The rows of M fall into 3 groups, which share some directions, and each row is roughly a mix of its group's hidden directions.
M, 111 rows:
-.24,-.08,-.07,-.12,.18,.29,.39,-.28,-.03,-.02
-.18,-.27,.16,.18,.22,.09,.12,.38,-.19,-.14
.19,.06,.12,-.25,-.12,-.24,-.43,.10,.05,.20
-.03,-.07,-.09,-.20,-.05,.28,.54,-.01,-.01,-.07
-.13,-.11,.07,.45,.14,-.12,-.30,.24,.05,.02
.32,-.03,-.14,-.27,.09,.13,.31,-.20,-.27,.02
.21,.08,.04,-.13,-.27,-.25,-.38,.08,.08,.26
-.15,-.25,-.03,-.18,.32,.18,.27,-.13,-.22,-.21
-.04,-.19,-.10,.28,.15,-.10,-.45,-.08,-.19,-.16
-.10,-.19,.11,-.07,.12,.22,.41,.30,-.17,-.15
-.17,-.03,.24,.29,.09,-.15,-.17,.43,.07,-.11
.14,.17,-.02,.03,-.39,-.16,-.17,.06,.19,.37
-.09,-.24,-.07,.41,.00,-.09,-.27,.05,-.13,-.29
.07,.13,-.28,-.29,-.17,.09,.21,-.36,.03,.18
.06,-.13,.14,-.15,.24,.02,.11,.24,-.42,-.26
.20,.07,.01,.01,-.24,-.34,-.38,.09,-.03,.24
.05,.20,.06,-.44,.21,.10,.12,-.11,.10,.32
-.18,-.13,.23,.18,.17,-.08,-.13,.43,-.15,-.21
-.03,.22,-.02,-.29,-.27,.03,.40,-.02,.22,.13
-.12,-.21,-.04,.05,.31,.18,.23,-.12,-.23,-.35
-.04,-.23,.08,.38,.00,-.13,-.20,.19,-.15,-.32
-.06,-.23,.07,.39,-.01,-.14,-.18,.20,-.14,-.33
-.14,.26,-.08,.30,-.07,.24,.35,.11,.23,-.05
.12,-.06,-.13,.04,.26,.05,-.45,-.26,-.20,.10
-.28,-.02,.18,.28,.01,-.11,-.37,.27,.15,-.04
-.16,-.03,.08,.15,-.36,-.19,.22,.26,.10,-.29
-.08,-.25,-.02,-.27,.23,.10,.15,-.33,-.30,.05
.13,-.19,.15,-.41,.17,-.11,-.30,-.12,-.19,.07
.00,.34,-.09,.17,-.33,-.02,.04,.09,.28,.29
-.07,.27,.04,.05,-.26,-.04,-.05,.03,.50,.18
-.15,.15,.10,.23,-.09,-.26,-.40,.06,.28,.03
-.07,-.16,.00,.38,-.27,-.15,-.12,.13,-.11,-.34
.12,-.18,.18,.26,.23,-.03,-.36,.13,-.27,-.11
.08,-.32,.04,-.34,.10,-.17,-.24,-.18,-.27,.02
.06,.29,-.03,.03,-.33,-.11,-.12,.06,.25,.37
-.08,.32,-.07,.36,-.20,.05,.17,.19,.28,.05
-.05,.21,.02,-.23,-.20,.20,.25,-.07,.39,.17
-.19,.01,-.12,.30,.05,.24,.42,-.01,.06,-.23
-.09,.05,.01,.38,.12,.20,.29,.18,.07,-.32
.09,.23,.08,.26,-.15,-.20,-.20,.38,.21,-.01
.07,.01,-.35,.00,-.27,.24,.25,-.33,.03,.04
-.01,.26,-.05,.39,-.30,-.13,-.01,.16,.25,.13
-.19,-.07,.25,.21,.16,-.11,-.16,.43,-.06,-.18
.07,.22,-.07,-.38,-.01,.16,.22,-.19,.12,.32
.04,-.23,-.05,.40,-.10,-.10,-.22,.05,-.21,-.31
-.18,.20,-.14,.29,-.06,.25,.40,.03,.17,-.05
-.02,.16,.36,-.21,.02,-.16,.16,.37,.13,.14
-.08,-.22,-.07,.39,-.04,-.15,-.33,.04,-.15,-.27
.10,.26,.02,.07,-.27,-.23,-.25,.20,.21,.26
-.28,.04,.14,.18,-.09,.12,.14,.32,.39,.05
.01,-.13,-.03,-.36,-.05,.06,.02,-.38,-.11,.35
.04,-.14,-.28,.23,.02,.02,-.39,-.30,-.19,-.05
.21,.05,-.24,-.28,-.14,.11,.16,-.41,-.06,.11
.03,.33,-.10,.23,-.32,-.07,.04,.09,.17,.34
-.22,.05,.29,.00,.02,.17,.18,.39,.27,.07
-.07,-.09,-.09,.48,.01,-.25,-.33,.04,.06,.00
-.14,-.07,.20,.33,.16,-.09,-.20,.42,.01,-.07
.11,.26,-.02,.18,-.32,-.18,-.18,.23,.24,.19
.06,-.12,.21,.05,.36,-.09,-.40,.09,-.24,-.02
.04,.21,-.03,-.26,-.29,.11,.40,-.06,.17,.17
.15,.07,.00,-.49,.00,.21,.27,-.12,-.18,-.05
-.10,.16,-.16,-.23,-.28,.05,.39,-.10,.25,.12
.06,-.30,.11,-.35,.29,-.01,-.13,-.10,-.27,-.14
.19,-.15,-.11,-.26,.13,.17,.29,-.19,-.35,-.03
.16,-.20,.14,-.39,.13,-.14,-.30,-.10,-.22,.11
-.03,.35,-.10,.25,-.31,-.07,.02,.11,.26,.24
.12,-.02,-.15,-.10,.31,.18,-.24,-.31,-.11,.31
.09,.22,.10,-.40,.05,.15,.30,-.02,.13,.28
.34,.03,-.14,-.29,.02,-.03,.10,-.35,-.26,.05
.04,-.23,.10,.02,.26,.02,.07,.28,-.42,-.21
.02,-.04,.34,.10,.20,-.19,-.22,.33,-.13,-.24
-.01,-.21,.10,.21,.34,-.07,-.39,.07,-.20,-.13
.10,-.16,.22,.24,.21,-.05,-.36,.16,-.27,-.14
-.03,.22,-.13,.08,-.20,-.19,-.24,-.31,.34,.11
-.15,-.14,.11,.40,.19,-.16,-.29,.26,-.04,-.06
-.12,.22,-.15,.42,-.16,.13,.31,.08,.17,-.03
-.24,-.06,.32,-.14,.11,.09,.05,.41,-.12,-.22
-.16,-.17,.01,-.08,.33,.26,.28,-.11,-.12,-.29
.13,-.30,.13,-.26,.26,-.08,-.21,.01,-.29,-.19
-.02,.23,-.08,-.04,-.31,-.05,-.04,-.24,.41,.20
.20,.14,-.23,.25,-.14,-.25,-.21,-.27,.20,.16
-.11,-.13,.03,.46,.10,-.22,-.32,.15,.00,-.02
.12,.12,-.06,-.32,.27,.17,-.04,-.25,.00,.36
.02,.19,.08,-.25,-.26,-.05,.46,.12,.17,.00
-.22,-.07,-.07,.12,.20,.28,.42,-.18,-.06,-.15
-.14,-.27,.11,-.04,.15,.14,.17,.29,-.34,-.24
.00,-.02,.29,-.10,.46,-.04,-.25,.17,-.07,.16
.26,.10,.32,.00,-.17,-.02,.31,.34,-.05,-.07
.00,.10,.00,-.38,-.08,.30,.42,.03,.05,-.06
.23,-.17,.16,-.35,.10,-.12,-.38,-.03,-.18,.02
.11,.23,-.13,-.23,-.23,.10,.20,-.28,.29,.18
.09,-.31,.13,-.29,.20,-.17,-.28,-.03,-.22,-.14
-.21,.08,.07,-.26,-.16,.26,.39,.07,.25,-.02
.05,.24,-.09,-.36,-.09,.11,.28,-.17,.17,.27
-.02,-.23,.05,.29,.29,-.07,-.38,.06,-.18,-.15
-.21,.14,-.16,.32,-.03,.21,.42,-.04,.09,-.07
-.01,-.12,-.05,.35,.11,-.24,-.45,-.01,-.13,-.01
.02,-.02,.37,-.13,.37,-.10,-.26,.21,-.16,.03
-.06,.26,.00,.38,-.15,-.10,-.02,.29,.30,-.08
-.21,.03,-.08,.39,.08,.04,.18,.15,.11,-.40
.06,-.29,.12,-.32,.30,-.05,-.16,-.08,-.27,-.16
-.31,-.17,-.24,.17,.17,-.10,-.37,-.17,.04,-.10
-.25,-.14,.26,.12,.13,-.05,-.08,.42,-.13,-.22
-.20,-.10,-.10,.11,.21,.26,.38,-.11,-.08,-.29
.09,.24,.04,-.39,.04,.13,.27,-.06,.16,.30
-.02,-.25,.09,.02,.29,.10,.13,.26,-.38,-.20
.03,.24,.08,-.44,.02,.06,.31,-.02,.16,.23
.00,.15,-.02,-.16,-.32,.04,.49,.04,.18,-.08
.20,-.20,-.12,-.17,.18,.07,.08,-.22,-.46,-.04
-.05,.24,.02,-.30,-.18,.08,.38,.01,.27,.17
-.13,-.03,.23,.29,.16,-.07,-.17,.46,.06,-.05

One row of each group comes first, with its name. Which group is each row after those in?
-.07,-.28,-.01,.30,.24,.06,-.35,-.04,-.20,-.18  (72)
.18,-.03,.04,-.34,-.16,-.19,-.32,-.09,-.04,.33  (42)
-.03,-.02,-.13,.35,-.05,-.24,-.40,-.20,.13,.12  (116)

.03,.03,.09,-.19,.49,.05,-.31,-.08,-.06,.17  (72)
.24,.23,-.14,-.25,-.21,-.10,-.07,-.40,.09,.13  (116)
.14,.19,.35,-.12,-.11,.03,.30,.34,.09,.07  (72)
.10,.24,.04,.01,-.33,-.08,-.10,.21,.32,.30  (42)
.24,-.11,-.16,-.22,.05,.16,.39,-.16,-.28,-.02  (116)
.08,-.31,.12,-.37,.26,.07,-.08,-.16,-.25,-.09  (42)
-.15,-.12,-.09,-.16,.13,.27,.34,-.36,-.13,.07  (42)
-.10,.26,.13,-.17,-.18,.14,.17,.06,.45,.16  (116)
.17,.00,-.24,-.25,-.07,.16,.14,-.45,-.06,.16  (116)
.18,.17,.11,.07,-.22,-.20,-.32,.33,.24,.06  (42)
.14,.11,.42,-.08,.07,.00,.23,.40,.03,-.01  (72)
